(in the rows, 128 means zero)
One turn moves each row of this set onto another row. After a few examples, where does it send each row asked below?
K462: [115 176 139 117 149  93 142 120 141 143 148  80 120 136]
K493: [119 124 134 116 115 130 132 124 135 167 113  74 147 127]
K189: [123 116 126 124 136 109 144 128 144 176 124  84 133 146]
K667: [122 144 143 151 116 125 137 128 145 117  99  81 107 134]
K855: [133 123 133 135 122 135 159 115 126 126 113  65 142 127]
K289: [118 140 135 119 141 118 149 125 143  89 121  77 118 137]
K611: [112 147 148 141 127 119 124 121 149 115  97  84 116 148]
K419: [116 160 140 111 141  83 139 120 142 146 155  81 123 143]
K721: [121 121 138 125 129 119 150 127 148  99 129  62 123 142]
K985: [124 162 124 110 137 124 143 126 123 144  99 106 135 108]
K301: [111 136 144 120 124 110 123 118 149 112  99  92 121 156]
K512: [151 150 134 133 128 101 151 143 137 142 141  84 154 119]
K652: [123 122 137 127 134 109 146 131 148  96 128  72 123 142]
K245: [150 156 128 110 130  98 151 137 135 134 138  98 155 121]
K675: [130 121 131 123 103 107 144 123 143 114 107  98 110 137]
K910: [116 147 136  92 135 110 138 112 143 158 130 101 101 147]
K215: [119 128 138 122 128 127 152 123 146  99 123  61 121 138]
K649: [126 131 133 141 144  97 122 146 135 150 121 105 147 126]
K547: [117 180 136 118 139 104 151 118 138 147 144  72 111 126]
K490: [119 146 129 105 121 137 143 119 128 157 102  86 141 115]
K655: [127 152 127 128 148 104 131 139 129 141 109 117 138 114]
K483: [124 151 134 106 119  99 156 117 139 153 157  67 115 129]
K83: [122 162 120 119 157 122 157 125 134 158 103 104 122 126]
K369: [111 152 143 106 138 117 130 114 146 164 129  89 102 150]
K238: [128 134 135 128 155 106 136 122 128 107 109  95 152 143]
K51: [131 129 136 141 106 117 146 127 140 116 106  89 103 130]
K207: [123 128 127 131 156  95 140 135 144 167 124 102 133 148]
K760: [122 148 120 111 138 134 161 118 134 169 104  86 123 125]
K161: [125 151 141 134 136 114 140 127 146 166 138  90  91 135]
K947: [122 153 136 134 154 125 144 116 125 108 101  88 145 134]
K231: [122 167 133 115 125 107 159 115 136 151 149  69 111 123]
K747: [132 109 134 127 139  99 141 126 129 114 120  89 151 146]
K265: [122 126 122 113 129 127 156 119 142 179 113  77 128 136]
K426: [130 169 138  99 132 121 140 122 140 141 124  77 166 135]
K448: [137 104 132 133 122 116 152 121 128 124 124  75 148 137]
K666: [123 116 136 134 127 109 123 137 140 164 122  84 149 133]
K286: [113 153 144 126 138 117 130 121 149 169 132  85  98 145]
K632: [141 156 141 138 127 117 142 138 141 151 138  67 157 127]
K191: [123 131 137 125 142 109 147 129 144  91 126  79 121 140]
K20: [122 152 124 129 167 102 144 134 137 157 113 110 125 135]
K686: [131 165 142 122 129 126 137 128 144 149 129  63 162 134]
K367: [126 146 134 136 136 140 155 115 124 117 101  71 142 126]
K801: [121 147 136 104 128  87 147 120 141 151 159  74 121 140]
K459: [132 145 133 122 132 107 146 125 141 162 140 104  88 129]
K259: [138 163 129  94 132 108 146 127 134 134 127  96 162 129]
K492: [126 144 131 102 131 104 148 119 140 158 133 108  93 134]
K283: [118 141 136 118 133 126 153 122 146  94 119  68 120 136]
K548: [121 124 137 110 114 103 133 119 145 110 103  98 121 149]

K675 -> K548
K369 -> K286
K191 -> K289
Now these:
K493 -> K666
K245 -> K259
K207 -> K20
K855 -> K448
K231 -> K483

